Families of rows that turns and mirrors carry onto each other, the same ones carrying the whole set onto itself: the rest of each named row's family, in list order:
3 families of 6 rows:
K_207: [ 12  14 -13  30  -2  -4  -5 -19 -14   3  15  34 -32   7 -10  28   4  12
  -1  10 -20  -3 -18  13]
K_62: [ 14  10 -11  33 -12  -8 -12 -12  -4   8  21  38 -23  -1  -3  23   5   6
  -1   1 -19  -6 -15  11]
K_563: [ -5  24 -14  17  -9  24  -8 -24  -3   0  34  26 -22 -19  -3   3  -5 -29
  18 -11 -12  26 -20  14]
K_876: [ 20  24 -22  13  -3  36 -24  -1 -25  -9  -1   1   3   1   2   3  12   8
   0  17 -26   9 -24   5]
K_316: [ 12  22  -6  18 -29  18   9  -5 -13 -15   4  14 -17   4 -38  -2   2   5
   9  -7  -5  -2 -24   6]
K_394: [ 19  22 -27  16  -1  27 -23  -5 -31  -9 -10  13   2   4  -5   6  23  12
  -4   8 -23   3 -27  -4]
K_958: [ 20  23 -23  36 -19  30  -1   9 -28 -10  17   8  -9  -8  15   8  -7 -20
  16 -19  -1   6 -30  28]
K_923: [  8  27  -7  25 -29  12   7  -7 -19 -10   9  17 -18  -9 -37   7   0   7
  12 -23 -12   0 -30   6]
K_211: [  9  36 -10  26   9  15 -23 -14 -20 -18  -2  21 -16   4   9   6  18  -9
  -6  -1  13   3  11   8]
K_94: [ -9  28 -16  11  -7  23 -16 -21 -10   1  35  23 -18 -18  -2   0   1 -28
  15 -12 -21  17 -23  10]
K_334: [ -3  33 -16  19  -7  25 -19 -17  -2  -3  29  20 -17 -17  -2  -1   4 -37
  15 -13 -21  16 -11   6]
K_977: [ 12  25  -5  19 -24  13   6  -7 -19 -11  11  20 -16  -2 -37   2   4   7
  18 -20   3   2 -26   6]
K_80: [ 12   8 -15  37  -9  -4  -9 -18 -15   6  11  36 -28   4  -4  24   5   6
  -1   9 -17  -7 -21  14]
K_913: [ 11  30 -21  17  15  25 -21 -23 -20 -23   3  17 -14   6  11  12  21 -16
  -2   2  14   8  -1  13]
K_845: [ 17  21 -20  40 -12  33  -9   4 -28  -9   8   6   1 -19  16   8   4 -23
  14 -22   2  15 -31  20]
K_199: [ 24  23 -22  43 -10  31  -3   5 -25  -8  16   6  -4 -12  17  16   5 -23
  14 -19  -2  11 -34  23]
K_847: [  7  33  -9  21  10  21 -19 -21 -18 -29  -2  14 -15  -1   8  12  21 -15
  -5   0  18   7  -1  11]
K_303: [ 16  24 -22  15   3  35 -21  -4 -30  -7  -9  14  -1   0  -5   2  18  12
   4  14 -30  11 -23  -2]

The rest of the family of K_199: K_94, K_977, K_80, K_847, K_303
The rest of the family of K_62: K_876, K_316, K_958, K_211, K_334
The rest of the family of K_845: K_207, K_563, K_394, K_923, K_913

Families of rows that turns and mirrors carry onto each other, the same ones carrying the whole set onto itself: the rest of each named row's family, in list order:
4 families of 8 rows:
K_144: [-13 -30 -18   4 -14  10  -6   3  11  21 -36  20 -27   3 -12 -16  18]
K_13: [ 11 -27 -18 -12 -17   4   8  -4   2  21 -12   2 -30  -7  -3 -25  12]
K_302: [ -4   2  -9  11 -36   3  23 -17   9  -4 -25  -8 -23  -4  -9  -7  19]
K_547: [ -1   4  30   0 -29   0   2 -21  -2  19  -7  -7 -14   3 -10  -8  22]
K_306: [-20  -7  11   2 -23  18 -24 -18 -16  22 -19  13 -38   5 -17  -1  23]
K_52: [-20  -6  16   0 -19  19 -27 -11 -16  20 -12   9 -28  -2 -12  -8  18]
K_263: [-26  -3 -11  16 -21   6  13  -9   9   6 -52  18 -20  -2 -17 -19  11]
K_734: [ -5   0  22   4 -30  -8   4 -20 -10  18   2  -9 -14   1 -15  -7  18]
K_426: [ -8 -19 -14   4 -20   4  -7   5  -8  23 -37  24 -26   5 -12 -26  20]
K_104: [  7 -25 -19 -16 -15  -5  18  -1   1  19 -22   4 -24  -2 -11 -15   3]
K_307: [ -5  -5 -12   8 -34 -13  25 -14   4  10 -23 -16 -25  -5 -19   0  19]
K_427: [ -6 -13  20 -20 -13  -5  19 -22  12  21  -6   6 -21  -7  -3  -8  -3]
K_894: [-12 -27 -10   8 -17   3 -15  10  -9  22 -23  19 -27  -6 -11 -17  27]
K_867: [-37   5  14   1 -26  13 -12 -28   1  13 -32  20 -31 -11  -5  -5   0]
K_114: [-36  -8  -7  11 -22   2   8  -6  20  -1 -39  16 -24  -7  -9  -7   8]
K_609: [ -4 -10  32  -3 -22  -1   3 -14 -12  24  -5  -7 -22   6 -20  -7  12]
K_47: [ 10 -10 -19 -13 -18  -5  26 -12  10  20 -19   0 -31  -2  -6 -20   5]
K_189: [ 12   1 -15  10 -28  -6  21 -12  -5  11 -20  -9 -22   0 -16 -11  20]
K_632: [ -7 -21  12 -23 -10   7  15 -22   9  24  -7   4 -23   9  -7 -18 -10]
K_468: [-20  -9  11  -5 -18  15 -26 -19 -15  26 -24  21 -30 -11  -9 -11  16]
K_435: [-33  -7  13  -1 -13  22  -3 -28   9  16 -28  17 -41  -3 -10  -2  -7]
K_138: [ -5  -1  22   9 -34   6  12 -22 -14  10  -9  -8 -14  13 -19  -1  17]
K_327: [  7 -26 -17 -11 -21 -12  14  -4   5  24 -14  -1 -35  -5  -9 -13   4]
K_331: [-20  -2  12   7 -25  10 -16 -13 -26  25 -14  17 -22  -3 -18  -2  21]
K_431: [ -7 -27 -16   0 -14  13 -13  -1  -7  13 -32  26 -29   1 -16 -21  18]
K_472: [-37  -1   8 -14 -13   8   3 -25   7  19 -23  23 -26  -8  -9  -8 -12]
K_69: [-37  -1  18  -6 -17  21   0 -22  11  15 -25  16 -31  -7  -1  -1   0]
K_879: [ -3 -10  26 -15 -13   0   8 -21  14  24  -9   5 -19  -3   1 -17  -6]
K_504: [ -6  -1 -15  13 -37  -6  24  -7  -2  10 -23 -11 -19   3 -15  -8  16]
K_89: [-22 -15 -13  25 -28   7   1  -2  12   5 -43  13 -24   5 -16  -9  19]
K_699: [-31  -8 -12  18 -29  14  12 -14  10   3 -43  21 -25   2 -12 -13  17]
K_127: [-15  -8  30 -13 -19  -3  18 -20  10  21  -8  -2 -26   6 -12 -10  -7]

The rest of the family of K_307: K_547, K_306, K_263, K_426, K_435, K_327, K_879
The rest of the family of K_699: K_52, K_734, K_104, K_427, K_431, K_69, K_504

Families of rows that turns and mirrors carry onto each other, the same ones carrying the whole set onto itself: the rest of each named row's family, in list order:
3 families of 5 rows:
K_449: [  1  -8  -9  -1 -11  12  -2  16  -2 -10 -19  13 -16  -1  -9]
K_816: [ -3 -12  -2  -9 -10   6  -6  19 -17  -1 -17   7  -6   5  -4]
K_550: [ -9   7   5  -3  20   5 -14   5  -9   7   8  18 -17   9   6]
K_150: [  3  13   4  -9  16   3 -17   1 -11   2   9  15 -22  15   6]
K_66: [  9  -9  -9 -16 -17  -3   5  -4   7  11 -14  -8  13  -9   5]
K_20: [  6 -11  16  13  -1 -24  13 -16  23 -11  -9  -2   0   0  -2]
K_535: [ -2  23  16   6  11  -9   4 -14   9   2  10  -4  -6  20 -15]
K_448: [  4  -5  19   3  -1 -26   7 -12  21   7  -3 -16   8   4   8]
K_824: [  8 -15  -9 -15 -11  -2   8  -7  17  -5  -9  -4  -5 -20   9]
K_232: [  3  -6  -7  -1 -14   2 -11  15 -19  -1 -16  13  -6   5   5]
K_313: [  3  13   7   4  13  -4   1 -18  24  -4  14  11  -8   9 -21]
K_725: [  1 -12  -6 -18 -17  -6   9  -5   2   3  -5 -12   8 -16   8]
K_314: [  2  -8  23   3   3 -27  13 -18  11   1  -4  -9   9   2   3]
K_304: [ -3  15  16   1  10 -11  -1 -14   8   3  20   7   0  17 -21]
K_284: [ -3   1   4   6  21   4 -16   5   7  -3   3  23 -26   6   6]

The rest of the family of K_284: K_449, K_20, K_824, K_313
The rest of the family of K_725: K_816, K_550, K_314, K_304

Families of rows that turns and mirrors carry onto each other, the same ones carrying the whole set onto itself: the rest of each named row's family, in list order:
4 families of 8 rows:
K_377: [ -3  11 -14  24  -2  12 -13   2   2  -6 -27 -27 -16 -14 -12 -22  17  39
 -10  -2  23  16  -8  33  -8  -2]
K_78: [ -5   8 -14  12  -4  21 -12   1   8  -2 -35 -36  -4  -7  -4 -29  13  34
  -4  -7  10   4   2  31  -4  -4]
K_592: [ 14  16   3   2  20  10   3 -13 -11  -9 -13  -8  -9   8   0  12 -17  42
   6  13  13  -6   5  14   3   5]
K_415: [  1  10   1   5 -12  -1  11   0   5   1 -25 -10 -20   6   1 -21  30  43
 -13  22  19  20 -24  42 -10   3]
K_135: [  1  -2   6  -2  14   6  -1  -3 -10   0 -28 -28 -15 -14  27  12   4  29
 -10   9  -5  -8 -13  24  18 -11]
K_965: [-12   0   2  14 -25 -12   9   1  -1 -12 -24 -14   2  15   8  -6  -2  46
 -16  44  -2  11 -27  25  -8  15]
K_264: [  0  -3  -7  -4 -20  -8  15   0 -11  19 -13 -36   4   7  10   7  -5  34
  -3  22 -12   8 -18  22   6 -17]
K_861: [  7  17  -5  17  -9   6  -8  10  -1   1 -25 -29  -3 -13 -17 -24  13  37
 -13  -5  18   3  -9  42  -7  -1]
K_882: [  6 -12   7  -6  -4  20   3  -6  -5   3 -22 -21 -11 -14  24   8   3  18
  -4  16  11  -2  -1  27  24 -13]
K_222: [  1   7  -1   2  25   6   8 -10  -5 -15 -16 -11  -4  15   2  11  -5  48
  13  20  13   0   0   3   3  -2]
K_57: [ 11  12   2  13 -11   9   6  -7  11 -15 -34 -10 -17  -4   3 -15  18  52
 -17  29  20   8 -30  35  -6  11]
K_31: [-12 -17 -13   3 -26  -1  14  -7   2   6 -15 -38  11   5  10  -2   0  21
  -9  18  -7  16  -7  17   9 -12]
K_754: [ -3  -4   2   3 -25   0  14   9 -13   2 -12  -9  -3  22  -2  -3   2  37
 -19  39  -1  10 -20  37  -5  11]
K_601: [-16   5  -7  16   4   3  20 -17  12  -8  -1 -19   0  11  20 -13 -22  40
  -2  21  30  10   7  10 -11   4]
K_14: [  0  11   0   6  32  10   6 -18  -8 -16 -20  -9 -11  13  13   9  -1  43
  -5  11  11  -6 -12  13   2   7]
K_389: [ -1   1   4  -6  11   7   9  -6  -5  10 -19 -18 -25  -6  16  16  -2  24
   4  20  -4   5   0  24  19 -16]
K_772: [-17  17 -12  25  16  -1  26 -11   3 -14  -5 -15  10   7  13   0 -25  41
  -6  20  22   2 -10  23 -10   7]
K_870: [-23   9  -7  21  -9  12   1  14   0  -2 -18 -27  12 -12  16 -20 -23  24
   1  15  20  -4  14  41  -2   1]
K_369: [-18  12 -10  31   0   3  -7  15  -4  -7 -18 -26   7 -21   0  -8 -15  30
   6   9  26   3   6  42  -3  -6]
K_164: [ -8  -8  -9  -3 -18   3  18   9  -7  13 -14 -36  -5  -1  11   1   4  29
 -17  24 -15  14 -13  13  12 -16]
K_183: [  5   2   5  -1  11  18  -7 -22  -8 -12 -23  -9  -3  18   9  -2  -3  40
   9  14  22  -5  -2   4   4   3]
K_348: [  9   4  -7   1  -9  19  15  -5  13 -13 -26 -10 -15   3  14 -21  25  41
 -17  20  24  14  -8  41 -10  13]
K_623: [  6  11  -5  10 -18  10   9   4  -5  -8 -20  -6 -17  -2   8 -20  19  46
 -22  27  27  20 -21  39 -15  12]
K_899: [ -1  14 -10  27  -1  20  -6   0  12  -5 -36 -30 -12 -22 -13 -18   8  35
 -14   3  11   1 -17  36   5  -6]
K_611: [ -7  -4  -7   2 -29   4  11   1  -9 -14 -24  -8  19  23   8 -11   3  36
  -6  37   6   9 -13  34  -7  16]
K_300: [ 10  -1   5 -12  10  16  10   7 -13   1 -23 -18 -13  -9  19  14   4  33
   0  23   1  -5  -5  18  20 -14]
K_43: [-12 -10  -3   9 -19 -12   8   4  -4   4 -16 -41   2  -5  18   5  -9  30
 -22  22 -18   5 -17  20   8  -6]
K_29: [-28  17 -14  35   0   6   8   7   5  -3 -23 -28  12 -18   2 -10 -21  25
  -3  14  12  -1  -7  41   3  -6]
K_312: [-14   8 -11  23  13  -4  21  -3   8 -14   3 -21   3  -3   8   4 -23  41
   3  21  29   9  10  20  -8  -1]
K_70: [-23  17  -4  29  -1  -2   3  14   4  -3 -12 -18  -3 -16  -7 -15 -17  22
  -7  12  20   8  12  45  -3   2]
K_895: [-12  26  -6  18  12 -14  17 -12   7  -7  -6 -16   4   1   6  -6 -20  42
  11  15  29  12   5  18 -11  -1]
K_507: [-13   4  -7   5 -31  -2   9  12 -19  -1 -22 -15   7  16   5 -14   5  40
 -13  38  -1  16 -25  24  -7   6]

The rest of the family of K_222: K_377, K_369, K_164, K_623, K_300, K_312, K_507
The rest of the family of K_965: K_135, K_57, K_14, K_772, K_899, K_43, K_29

